The rows of A fall into a few groups, and each row is roughly a mix of its group's hidden directions; some rows fit no group.
A (109 x 13):
[[ 36   1  11  11  65  26   3 -27  17 -27 -25   5   1]
 [  2 -66  13   3   0 -11  -7  -4 -49  23  -5  24 -23]
 [ 24  52   2   3  26  -3 -24   2  30 -53   6 -20   2]
 [-40  17  43  28 -27  -5  -8  -4 -44  14  10 -20  29]
 [ 11  23  16 -35 -34 -37  -9  40  -1  35   7 -34   8]
 [ 29  16 -48 -45  23 -40 -26   9  -1  16  -1  -1  14]
 [ 37 -36 -22   0   4 -36 -14   0  50 -28   0  27  -8]
 [-19  -1 -33  50 -24  33 -26  -1  32  13  31  18  -2]
 [-39 -14 -16 -34   2 -15  24  42  21  12  50  -1  -8]
 [-61  13  13  -9  10  37 -36  -8   7 -38  -3  -9 -13]
 [  9  -9 -52   6  10  40   5 -26  17 -35  -7  29 -33]
 [  0 -29  25   8 -53 -12  16  48   3  28 -12  26  -5]
 [-59  18  36 -38  -1  26   0   1 -14 -10 -17  29  -8]
 [ -9 -14  34 -34  -2 -15  25 -36 -26  -1 -29 -48 -16]
 [ 40  -3 -27 -54  -1 -20   3  33  38  11  -1  -8 -21]
 [-43   7  30 -29 -11  41 -32 -26   4 -33 -23  -4  -5]
 [ 16   4 -19  29 -53  31  -8 -16  21  27   2  45   9]
 [-18   9 -33  49 -29  32 -17   1  34  18  26  25   0]
 [-13  23  -9  57  -7   1  -7  35  -8   7  32  44 -19]
 [-62   6 -22  -6 -23  -2  21  30  -9  21  42   9 -10]
 [ 30  21  -5 -17  49 -19 -10  51   6 -24  14  14  27]
 [ -6  10   1  25  17  33  -1 -51 -38  -3   0 -47  18]
 [ -1  22  -5  10  47  25  -2 -54  -1 -30   4 -39   8]
 [-37 -10  32 -17 -41  -4  35  -2  -2  45  -8  31  -6]
 [-13 -23  45 -42 -26  22 -15 -39   1  -8 -27 -24   1]
 [-23  16   5  -2 -29  46 -32 -40  -4 -33 -31  16 -14]
 [-20 -23  40 -27  12 -29 -16  18  50  26   7  10  25]
 [-34  31 -34  44  -9  22 -26  12  26 -22  12  28  -9]
 [ 24 -11  23  27 -25 -23 -17  -8  34 -35  53 -12  -2]
 [-25 -27  61  39 -20   4   3  23  32  11   0   8   9]
 [-51 -46  18   9   3 -39  10  15   3   1  31  15  27]
 [ -3 -22  17  39  40  30   7 -43 -21 -11 -31  21  13]
 [ 23 -16 -24  -4  13  32  33   8 -34 -42  26  37  -4]
 [-16  21  -8   3  52   3 -39 -43  -3  -4  16 -29  28]
 [-52 -13  22 -22  30  23 -34  25 -16 -17   8  31  -9]
 [ 61 -44   1 -36  -6  10 -15  11 -16  -7  -9  30  -5]
 [ 30  11 -26  -6  18 -52 -33  37  25  21  -4   4  22]
 [ 20  11 -16   6  16  27  11 -49 -27 -25 -22 -51   6]
 [  1 -24  -5 -14 -32  10  -2  -3   7 -67 -36   0 -31]
 [ -9  -3  40  43   0   3  -9 -32 -43  10 -34   3  30]
 [ 13 -31  26   2 -52 -11  27  42  -1  31 -23  10   0]
 [-54 -36  -6 -16  11 -46   2  29   1  -2  -4  20  29]
 [ -3  36  25 -44  -6  27   2 -14  40 -10  -4 -36  31]
 [ 33 -28 -23  40 -46  -5   7 -12  22  42  14   8   5]
 [ 54   1   8  31 -24 -25   2  -3  18  47  11  20 -24]
 [ 12  -3  13  18 -14 -17   5  23 -21  74   6  -8  33]
 [  0 -16  34  42 -37  17  26   9 -28  44  -7 -15  15]
 [  0  26 -60 -43  -5   5   9  31  14  15 -11  11 -31]
 [ 40   6 -34 -24  15 -48 -29  22  16  11 -20 -14  23]
 [ 14  18 -30 -37  34   5  -1 -46 -30  14   5 -35  20]
 [ 10  13 -24  42 -29 -39  27 -10 -21  -7 -31  23 -32]
 [-19  -4 -16 -57  -4 -28 -17  23   4  23  25  45  -8]
 [ 35  18 -23  10  43 -39   5  25   7 -28  11 -38  10]
 [ 12 -25  14  -9 -56   3  43  32 -14  24 -15  18 -17]
 [  7  57  20  55 -18 -21 -26  -5   3 -15  18   0   5]
 [-13  27 -19  42 -10  11   0  17 -40  25  38  37 -17]
 [-64  -3  23  40   1 -11   5  -3 -33  10  10  17  28]
 [ 37  -6  10  -4 -46 -22  15 -29  36   5 -18 -41  14]
 [ 15  42 -37  43 -36   0  27 -27  23   7  -6 -14  -4]
 [ -9 -26  10  29  -2 -49 -32 -10   6 -35 -24  22  35]
 [-20  -8   5 -14  20  53 -30 -42 -36 -20  -9 -16 -14]
 [  7 -41  34 -24 -20 -19 -37  28  41 -13   1   8  22]
 [-41 -21   3  28 -14 -60 -13  16   4  -2   4  32  26]
 [ 15  30  12  12  42  17  52 -15  12  37  28  -4   7]
 [  8   6  22  22   4  32  60  -4  27 -33  -2   8 -34]
 [-15 -30  25   2 -54 -16 -14 -33  17 -19 -36 -16 -20]
 [ 28   1 -40 -13 -15 -32 -28  16 -39  38 -14 -13  24]
 [ 31  10 -28  33  -6 -47  36  31  10  26  13  19   5]
 [ 43  46  18  32   9 -18  -9   4  38 -10  35  -6 -13]
 [ 39  27   4 -24 -21  20  30  -4  -4  37  -9  45  27]
 [ 59  21  10  23  -6  22 -24 -39   5 -30 -21 -14  -8]
 [-42  16  22 -19 -33  23  31  -6  -3  39  -7  41  -2]
 [-26 -24  18  -8   5  16 -55 -15   3 -52 -15 -22 -14]
 [-27 -25  32 -42   9 -17 -11   8  57 -20   1  20  -3]
 [ 17  -6 -41 -19 -49  -2   4  15 -51  -4 -17  14 -24]
 [-42  24  20  13  -2 -20 -49   7  -9  25  32  -5  34]
 [ 20  20 -21 -22 -42  48  10  -7 -18  24   8 -23 -36]
 [ 48 -32 -24  25  14 -11 -18 -23  -5 -11   9 -53  -3]
 [-34  29  23  19  27   9 -18 -11 -10 -57   2 -18  31]
 [ 36  36 -36 -34 -24  34  -2   4  10  -1   1 -20 -39]
 [ 14 -14  17  -8 -44 -18   5 -27  44   0 -12 -53  11]
 [-40   1  21  18   9  45  -4 -52 -27 -16  15 -21   1]
 [ 47  -1  32  19 -42  -7 -35 -29 -11 -14 -17 -26  11]
 [ 28 -11 -10  10 -27 -42 -17  59  23   5 -22  20   1]
 [-51 -31  27  -4   4 -35 -16  39  -4 -15  -4  26 -22]
 [-54   1 -28 -39  18  12  11  20 -32  10 -37   5  13]
 [-32 -18 -55  15  12   1  13  -1  15  -7  -1  57 -21]
 [ 40  12 -51  -5 -21   2  20   9 -25 -34 -24   4 -33]
 [  7  43  36  24 -16  18 -20 -22 -42   3 -25 -29  19]
 [ -7  12  29  28 -21  14  -9 -25 -54  26 -39  -7  20]
 [ -7 -35  23 -18   2  19 -64  -4  22 -38  -1 -16   8]
 [ 26  20  36 -16  -4 -47  -3  36  10  43   5 -23  13]
 [ 56 -17   8 -19  -7  -4 -25  28  25   4   5  35  39]
 [ 36  -3 -12 -10 -28 -24  34  52  19   9 -13  31 -22]
 [ 16   4  15 -28  40 -48  21  25 -38 -24 -23   2  -6]
 [-15  14  33  57  26  33  18 -19  25 -27  11  -9  -5]
 [-28  -7  29 -41  35  16   2 -11 -55 -12 -20   1 -17]
 [-18   4 -22  -7 -36  42  24  -6 -35  46   4   3 -29]
 [ 24   6   0  35  62 -16   5  -5  36 -11  -7  36  -1]
 [ 26 -13  24 -20 -56  -8  12 -17  -1  16 -37  40   5]
 [-18 -67  -8  14  -6  16   3 -33   5 -41  13  19   0]
 [ -9  10  19 -14 -27 -42  55  -8  18  21 -14 -38  -1]
 [ 43  42   0 -25 -22  31   0   2 -14  31 -13 -34 -24]
 [ 51 -10  14  -8 -17  29 -20 -35   7 -41  -2 -36  -5]
 [ -7 -26  31  22  -7  19 -12 -34  -6 -15 -32 -54  26]
 [ -6 -23   1  26 -38 -28   2 -41  -9 -18 -35 -30 -36]
 [-21  -9 -31 -20 -22  -9 -55 -12 -55   3   0  -3   9]
 [-20  -9 -24 -15 -16 -26 -67   7 -35  17   3   2  21]
 [ 22  40  36 -14  -5  -4  12  26  -6  51  23 -35  -4]]
Here is one row of each group, with its name. Which group are the others in?
[-29 -41  26 -32 -39 -20 -25  20  -6  34  -4  14  15]
<87>
[-43   4  -7  15  36  -7 -19  50  -7 -17  20  38 -12]
<65>
[ 27  20  36 -18   1 -43  -4  33   1  48  -9 -21  16]
<116>

[ 14  12  61  16  20   6   1 -13 -33  30 -22 -25  28]
<116>
[-53  32 -26  30  22  -4  -9   0 -14 -26 -25  33  14]
<116>
[-32  14  -1  -2  27 -22  44  25  14  31  35 -38   3]
<65>
[ 42  24 -35 -15  19   9  32 -26 -34  21  -7 -34  10]
<87>
[ 39   5  -5 -29  37  -6  21 -25  30 -13 -26 -44  16]
<87>
[-23   2  19   0 -45 -13 -22 -11  52 -36 -24 -22  -3]
<65>
[ 10 -12 -18 -49 -29  -9  25  25   9 -21  -9  39 -39]
<87>
[19 43 33 42 56  9 10 -8 11  4 13  4  0]
<116>
[ -6  54 -12  -7  31   0  34  31 -22   8   4  43   5]
<65>
